Rows are one point carried round by a steady rotation, each followed by how many ticks it has turned.
The counts run from 0 to 714.
[161 128 115 133 167 143  97 146 152 147  82 134 128 121 143 156 145  91
  89 162 152 132 129 180 102 154 136 141 113 140 136  89  75 136 128  94
  78 181 137 160 140 111 168 105 165 108 120 100 135  90  76 143  78 176
 157 100 180  81 132 160 146 121 180 121 151 117 117  87 136 153  97  83
 152 124 125 120 164 161 122 129]  15
[134 119 162 120 148 159 135 141 126 131 100 103 128  91 124  98 106  54
 118 118 144 139 129 160  83 167 180 117 106  98 129 102 106 120 110  80
  73 181 124 145 121 116 122 115 137 151 106 123 111  91 100 127  82 138
 114  69 134 125 114 115  84 166 146 153 114 105 100 101 161 123  99  86
 115 138 119 111 157 128 154 146]  27
[122 133 161  85 138 155  98 123 134 151 126  94  94 112 121 125 175  80
 120 140 118  79 172 140 136 135 169  79  54 122 141  93 119 164 148 130
 138 169 137 150 120  87 106 101 125 122 138  96 118  97 128 169 103 115
 106 136 131 126  80 144 139 119 187 155 118 122  77 119 158 106 114 101
 111 115 167  92 128 135 163 112]  310
[148 133 136 124 135 139  86 125 133 155  82 132 141 129 184  88 155  71
 133 152 144  86 166 133 121 142 168 122 120 119 145 115 100 105 158 110
 116 170  83 164 114 133 123  86 148 132 110 147 175 100 133 142  96 158
 146  92 159 138  97 113 128 100 169 167 135 134  93  89 188 139 106 104
 168 114 150  92 158 115 175 128]  427
[134 128 103 113 170 166 140  90 153 153  99 111  83 128 122 105 131 107
 131 163 159 124 145 123 142  92 212 128 111 105 153 108 141 171 105  89
 110 145 166 114 142 101  86 123 135  94 117  79  89 100 116 148 138 145
 117 135 137  76 101 146 140 148 182 156 156 108  70 107 154 135 105 103
 128 108 177  96 117 153 145 111]  522
[142 138 126 116 182 115 128 146 125 129  91 124 123  77 104 107  83  47
 158 140 149 120 147 124 140 148 180  63  99 135 149 101  61 155 132  99
  92 153 140 123 152 159  95 109 141 115  86 145 107  96  95 128 131 124
 160 113 145  96 138 116 129 164 123 137  93 126 116  92 178 126 104  91
 145 149 157 134  75 135 151 103]  477
[118 112  48 123 196 131 114 112 134 180 135 130 132  88 115 131 123  84
 125 161 160 136 137 141 141 116 157 125 114 151 127  89 128 184  91 111
 113 155 142 141 145 134 107 155 139 148 119  98 130 123 101 122 138 150
 119 133 143 108 118 138 161 170 163 186 130 146 110  89 173 171 103  86
 158 147 111 161  93 146 147 127]  561
[154 111  88 126 172 102 100 138 124 146  85 106 119 123 128 146 193 103
 113 166 121 111 142 158 128 115 157 103  97 141 124 114 101 176 147 132
 157 167 175 118 135 108  96 124 141 113 126 122 108  86 136 147 141 121
 166 112 147 115 109 158 153 141 169 152  92 131  82 110 162 122  86 107
 117 157 154 186  99 186 139 122]  121
[165 129  65 118 189 161 128  99 120 145  94  94 119 106 137 120 152  86
 142 166 164 123 161 119 134  87 160 124 121 106 147 133 122 190 120 110
 125 172 140 127 141 137  64 139 147 147 114  91 139  93 129 125 153 154
 110 140 141 108 113 134 151 159 155 187 132 150  63  76 159 150 108 105
 125 169 170 150 120 148 136 120]  126
[102 125 106 104 157 124  88 158 131 167 163 115 126  86 141 125 172  77
  67 161 125 109 149 171 109 137 143 124 109 160 148  95  99 150 100 123
 133 183 112 180 130 105 174 167 121 139 136 117 145  90  80 116 112 105
 147  85 163 151 121 130 142 168 185 168 117 128 105 151 149 107 123  95
 179 129  87 134 128 172 189 144]  582
[133 109 134  81 190 153 151 111 123 167  96 107 104  92 116 100 140 117
 123 137 150 146 129 161 136 111 165 107 111 118 131  85 124 176 115 144
  72 144 170 106 159  88 138 129 154 144 111 100 109 110  89 125  93 116
 123 113 118  76  95 152 129 167 185 187 120 122  62 102 147 144 117 112
 111 137 128 127 124 163 149 111]  532
[125 131  80 140 176 157 103 114 145 163 135 120 131 127 110 164 163  98
  74 190 100 156 148 158 139 120 159 133 142 156 160 128 113 151 106 135
 142 183 138 160 131 116 118 168 141 139 122 109 153  86 109 144 161 138
 158 126 168  85 109 152 127 166 155 143 128 121  87 116 164 147  98  91
 141 130 149 149  76 185 156 157]  366
[128 126 100  90 178 149 112 119 113 177 115 117 132  94 127 103 157  95
  83 138 114 140 102 166 108 155 157 147 143 124 127 109  91 156 114 124
  97 156 117 157 179 108 149 167 131 162 141 104 184 101  91  95 111 141
 147  80 173 105 141 126 121 154 169 175 127 148  82 103 119 120  92  94
 155 127 111 145 151 171 177 166]  378
[137 122 117 130 179 164 132 145 138 142  64 134 104 114  92 178 137  87
  91 160 120 171 152 128 124 133 175 121  99 178 126 111 115 133  96 112
  84 157 153 163 136 118 130 104 170 131  96 118 166 103  86 143 113 169
 133 138 185  85  89 138 151 151 149 121 128 120 108 116 134 148  88 103
 128 122 141 144 118 136 115 138]  55
[116 134 115 125 168 178 115 140 152 173 164 152 104 105 122 134 178  99
  76 196 127 131 171 154 143 116 170 152 111 166 171 141 134 129 107 124
 113 165 129 178 138 131 159 159 131 121 133 117 150 112  82 113 154 135
 120 125 158 122  83 125 144 181 162 166 145 122  88 156 155 135 105 104
 153 115 110 114 121 141 184 164]  574
[126  95 108 127 157 138 107 125 127 151 131 129 122 111 110 133 136  51
 104 143 119 124 127 143  98 121 202 100  78 155 135 117 112 146  92 103
 134 166 126 145  91 145  92 142 144 105 117  98 145  86 104 156 146 147
 134 103 179 136 100 110 140 125 175  99  81 109 131 145 142 126  65  53
 158 124 128 166 108 154 148 127]  77
[147 138 116  75 171 127 139 119 116 162 124  97 117  75 125 116 125  73
 107 110 138  89 143 164 137 132 183  73  68  94 121  98 103 170 133 129
  97 155 136 121 128 102 107 118 138 138 127  77 137  88 134 174  98 118
 110 139 141 123  93 135 142 129 179 169 108 137  68 109 144 119  91  81
 136 143 182 102 147 161 153 118]  309
[122 117  99 134 150 130  84 127 132 141 129 110 144 122 136  98 171  59
 108 139 135 128 131 184 109 154 144  98 122 148 119  89  85 142 124 128
 161 177  90 137 138 140 133 163 140 144 144 130 136  70 124 138 119 127
 157  70 158 110 141 122 136 150 148 153  91 132  86 123 169 128  82 121
 183 135 117 169  89 183 181 155]  392
[119 108 135 114 144 146 128 130 133 165  98 135  97 119  99 140 149  80
  97 138 129 148 140 138  88 122 191 117  94 195 137 108 119 122  96 120
  73 153 136 166 103 115 128 120 144 105 107 122 183 112  91 130 140 156
 114  96 193 109  88 104 128 150 170 124  90 113 113 119 157 152  88  83
 150 114 128 143 154 123 132 122]  62
[139 111 145 141 182 154 122 139 119 173  90  90  91 115 115 149 172 103
  85 165 136 139 144 156 112 102 157 128  86 164 160 124 163 164  81 149
 112 169 151 149 146  91 145 131 188 122 114  95 125 115 112 137 104 139
 137  91 126  96  73 130 143 148 183 160  80 132  72 144 138 130 108 117
 137 120 146 145 149 152 141 128]  538
[103 126 149  65 138 152 123 123 122 150 133 117 106  82 126  95 173  71
 129 119 136 105 162 166 105 128 179  85  79 126 149 101 111 152 136 103
 125 157 133 135 111 118 126 120 107 116 115  98 148  93  96 129 109 116
 102 123 151 167  79 125 126 139 200 172 125 111  90 123 139 136 137  86
 139 101 149  91 164 120 163 104]  306
[136 139  51 118 188 125 142 108 129 154 133 143 118  73 117 146 144  91
  71 168 131 129 136 151 146 119 151 130 131 140 109 104 119 179 108 137
  95 166 165 162 182 109 156 160 147 132 133 120 170 111  86 115 131 142
 135 112 158  98 133 149 149 194 155 168 138 150  94 127 150 118  82  84
 136 147 113 171 115 164 133 124]  568
[124 119 147 129 166 171 109 151 137 170 112  90  98  95  93 153 169  89
  98 149 139 133 166 170  80 124 150 101  73 175 184 131 110 138 109 115
 104 157 125 148 119  99 128 124 141 103 115  81 143  95 102 146 123 143
  98 137 180 129  97 119 141 145 181 125 126 115  94 141 112 139 100  93
 146 118 146 107 153 169 124 121]  300
[153 121  78 135 146 113  95 133 131 120  99 106 155 122 158 121 147  81
  96 154 131 108 133 149 125 136 157 105 148 114 112  82  93 159 130 126
 150 183 103 137 157 127 109 121 134 130 137 113 145  95 138 165 126 145
 154  90 160  74 143 132 153 129 149 140 101 166  75  97 158 114  88  99
 185 140 143 154  84 188 159 159]  396
[122 149 100 115 139 144  78 136 134 158 166 136 123 113 154 138 171  64
  69 159 104  85 165 168 127 127 156  89  93 153 151 103 120 141 129 127
 137 173 102 193 149 110 144 134 139 129 155  95 162  97 117 157 131 123
 134 103 158 142  81 132 148 133 190 175 131 146  86 135 142 105 100  99
 185 108 154 107 134 159 201 132]  585
[125 136 145 108 174 158 140 122 150 129  76 140  86 110  85 111 116  74
 164 165 143 130 130 107 113 127 189 120 111 112 137 129  94 163 133 111
 102 150 164 133 158 136  82 107 119 116  97 132 126  95  65 141 118 136
 146 140 180  86 134 142 124 166 138 146 164 141  99  87 142 127 110 100
 142 142 144  81  84 123 146 108]  485
[144 135  65 121 143 120  76 126 149 128 141 101 147 115 167 141 190  82
  78 180 132 114 137 166 135 152 138 123 121 160 158  76 100 144 143 108
 139 167 141 154 146 152 133 128 145  91 150 104 125  82 116 139 141 147
 145 111 153  97 110 157 150 131 173 152 164 126  77 106 148 129 106  90
 168 122 141 168 111 174 145 132]  600
[118 122 127 111 181 135 135 123 106 150 100 135 114 112 109 155 130  65
  80 137  99 120 145 139 116 114 179  82  64 145 120 121 112 147  97 112
 115 163 142 171 137 118 121 119 139 154 114 117 184 106 125 155 105 150
 128 100 183 143  88 120 138 135 164 114  70 138 118 133 137 104  54  81
 161 142 147 141 138 147 141 134]  70
[132 165 125 149 170 149 103 152 167 135 100 140  96 163 134 118 167 111
 122 186 147 110 163 144 141 126 148 131 138 137 148 121  78 129 124 104
 127 166 146 162 148 126 144 102 145  96 118 138 108  70 110 141 122 153
 167 108 183  55 116 155 132 143 151 144 170 131  78  88 180 128  94 126
 150 129 121 107  88 139 154 143]  208
[105 126  90 104 181 160 112 109 146 159 147 151 112  96 121 108 165  92
 103 191 130 117 144 135 156 120 172 136 125 155 144 107 105 173 141 136
 124 146 171 139 159 126 138 134 133 118 129 113 144 113  71  85 137 141
 119 139 167 120 111 160 145 173 158 201 167 121  88  94 173 159 115  98
 139 124 100 139 108 116 166 121]  566
[131 130 100 111 152 150  90 128 143 158 129 127 106 123 124 135 180  91
  64 158  97 147 139 167  97 131 152 150 127 170 132  99 101 137 122 131
 134 161 125 159 145 115 180 151 136 135 161 114 195  80  87 107 109 136
 157  77 173 100 133 131 135 155 159 157 130 109 104 127 123 128 108 102
 159 114 101 149 138 175 171 156]  377
[147 146 121 132 149 109 111 162 132 133 112 140  97 107 103 168 126  66
 113 169 126 111 130 121 130 127 183  89  60 162 148  99 110 160 115 116
 123 166 161 165 130 118 114  86 151  76  99 124 127 114  83 182 148 121
 152 135 172 116 101 134 162 159 163 111 116 152 110 135 169 115  66  73
 148 123 168 136  72 151 136 109]  278
[131 145 123 147 159 129  86 147 160 130 127 134 137 111 130 125 145  73
 112 161 146 143 155 180  99 155 146 143 138 132 158  91  71 127 125  92
  94 179 152 143  98 129 137 114 138  94 114 118 100  77  77 145 104 164
 172 111 190  94 131 155 105 138 171 100 164 106 109 111 181 156 117  84
 126 127 122 146 115 164 135 145]  11
[135 146 133 149 163 167 128 121 154 109 112 133 127 145 146 105 155 101
 124 179 172 108 144 126 124 114 179 181 146  98 141 129 110  98 120  69
 106 177 141 172 153 131 144 114 142 113 115 135 129  86 102 120 135 145
 135 100 172  90 113 133 122 169 125 164 184 134  74 105 160 146 109 114
 159 117 148  94 119 138 157 149]  211
[124 123 100 127 191 145 125 111 106 180 124 107 124  97 125 137 136  81
 104 142 129 124 142 140 135 122 161 124 122  81 128 122 153 161  95 158
 126 182 134 138 138 104  87 137 139 169 111 109 154 112 131 137 132 117
 111 101 121 125  98 138 134 166 161 197  72 150  82 111 177 105 113  81
 109 140 173 138 114 132 165 159]  349
[105 154 149 124 140 155  86 153 155 137 114 103 137 153 147 110 196  76
 103 133 137  94 151 145 138 153 145 125 111 111 147 116  98 111 147 119
 141 180 128 164 138 126 126  89 135 154 126 135 149  93 111 136  90 128
 120  81 168 131 101 136 116 148 159 188 157 127  79  81 174 113 125 119
 146 134 155 115 121 132 170 178]  621
[153 152 143 123 160 128 112 134 136 136  95 133 143 118 172  81 124  74
 164 144 138  83 115 131 121 131 171 123 114  73 137 107 100 125 148 106
 131 197 115 175 129 130 116  93 137 153  99 169 151 115 127 136 101 136
 153  86 158 147 116 134 119 140 135 172 130 131  86  74 189  99  85  84
 137 138 141 113 128 127 193 151]  430
[170 144 103 151 169 131 129 136 124 146  99 125 161 120 146 103  76  62
 143 150 147 121 153 135 131 131 164 104 121 104 158 116 106 139 114  87
 108 183 109 151 115 157  74 107 178 132 102 154 124 105 132 136 117 152
 151 112 150 115 148 119 138 139 147 137 139 130  95  59 185 123  75  95
 103 177 137 114 104 133 155 141]  437
[139 166 128 161 131 148  90 137 166  92 126 145 128 135 141 130 144  68
  95 177 133 101 160 140 134 141 179 136 107 109 162 107  96 124 149  93
 140 196 141 161 116 122 131 103 152  83 113 129  92  91 102 171 147 140
 165 122 165  92 119 139 119 139 149 127 154 128  93 119 178 101  85  93
 139 133 158 101  89 142 169 151]  3
[128 160 121 134 182 163 119 139 129 142 113 124 133 120 141 109 127  76
 124 140 150 100 163 137 131 159 150  99 124  83 143 112  86 144 115 125
 149 188 104 134 172 140 107 112 123 146 140 147 115  92 120 136 110 110
 157  80 137  95 127 111 122 160 138 186 117 167  78  98 166 116 103 132
 173 129 167  96  97 139 195 175]  192
[132 167 140 148 144 157 114 140 153 142 101 146 112 149 135 132 127  85
 116 176 147 130 137 110 144 150 176 163 154 115 192 124 106 113 112  88
 113 180 133 165  96 137 107 116 148 130 105 141 131  98 112 136 124 175
 154 114 168  93 105 153 111 158 156 147 168 103  83  64 202 145 119 102
  90 109 132 119 100 128 151 152]  643
[132 142 180 133 118 129 104 152 110 153  67 130 112 119 107 123 133  75
 129 142  91 125 129 144  99 145 165 102  94 171 170 111  83 113 123 123
  98 167 113 166 130 125 142 107 175  98  98 162 140 111  72 104 121 130
 179  61 149 109 115 104 118 145 153 130  90 100  81 129 174 122 105  95
 134 124 129 122 139 148 163  99]  461
[120 125 157 115 148 125 119 152 121 149 116 143  99 122  97 134 135  64
 114 149  96 123 127 153 104 112 217 100  67 157 156 120 129 147  90 118
 118 178 136 162 113 104  93 135 146 112 106 134 142 111 112 166 150 133
 128 113 166 133 103 116 133 160 177 104  81 127 112 135 171  92  89  79
 153 109 145 134  91 146 148 132]  73
[130 114 138  84 142 150 115 116 121 181  83  92  90 111 117 106 213 104
 114 151 116 115 128 163  87 105 186 104  93 171 157 110 122 158 131 134
 135 134 138 146 131 105 127 138 120 107 114 104 164  99 101 132 125 128
 118 112 178 126  91 123 131 122 191 139 125 125  58 124 116 140 106 118
 167 109 137 126 161 161 149  83]  102
[131 120  81 103 154 121 119  96 130 131 131 118 158 104 164  86 153  60
 108 132 132 110 134 166 129 150 171 119 142  86 112  77 102 150 136  98
 147 158 114 128 153 140 118 144 114 157 158 126 141  85 119 127 107 141
 144  71 157 113 149 126 128 148 161 174 119 145 102 105 175 121  97  98
 179 142 130 137 114 161 177 149]  393
[128  86 117 129 189 133 137 125 164 155 124 101 100  87 105 121 169 117
 109 187 150 126 150 160 116  97 174 130  89 148 138 101 124 157 103  95
  91 154 173 110 128  95 148 134 162  90 106  93  87  80  91 125 130 142
 138 111 140  84  92 128 129 139 176 135 117  90 101 149 141 155 124 114
 114 123 112 159 147 165 133  93]  527
[146 115 139 108 150 172 148 126 160 139 105 131 103 130  97 117 181  96
  98 190 121 132 155 145 108 107 195 126  97 169 178 129 103 154 116 102
 121 146 167 149 108 129  94 155 128  90 126 106 139  72 106 134 148 136
 126 150 187 133 114 119 144 130 177 118 144 106  74 130 136 118  85 107
 140 122 144 135  94 189 147 120]  91
[133 116 132 118 168 153 145 124 114 136 109 144 126 100  92 122 120  52
 119 143 117 132 145 147 109 120 203  82  85 131 141 124 111 152  89 108
 107 184 138 154 118 130  90 133 136 142 107 133 143  91 123 163 137 121
 133 116 164 138  95 100 124 171 163 114  66 117 124 127 160  83  80  94
 124 135 147 137  81 168 149 144]  74
[105 124 111 132 189 139  96 129 138 182  99 125 109 119 121 143 221 107
  94 175 128 140 146 122 103  99 160 142 111 155 141 148 108 164 119 142
 133 169 147 153 134  92 158 147 142 140 113 129 174 105 102 114 146 130
 153  90 160 128 113 145 134 178 177 181 117 119  83 127 148 120 112 109
 113 144 120 150 147 162 153 140]  139
[ 96 135 128 113 154 152  90 135 137 186 181 122 123 120 141 101 173  70
  77 174 108  88 152 158 129 138 153 117 106 150 155  87 106 130 132 123
 133 171 125 177 127 123 145 160 114 126 134 129 143 108  99 111 125 110
 125 101 163 151  94 125 141 160 183 176 143 119  96 140 178 126 113  85
 162 112  98  87 113 147 199 142]  581
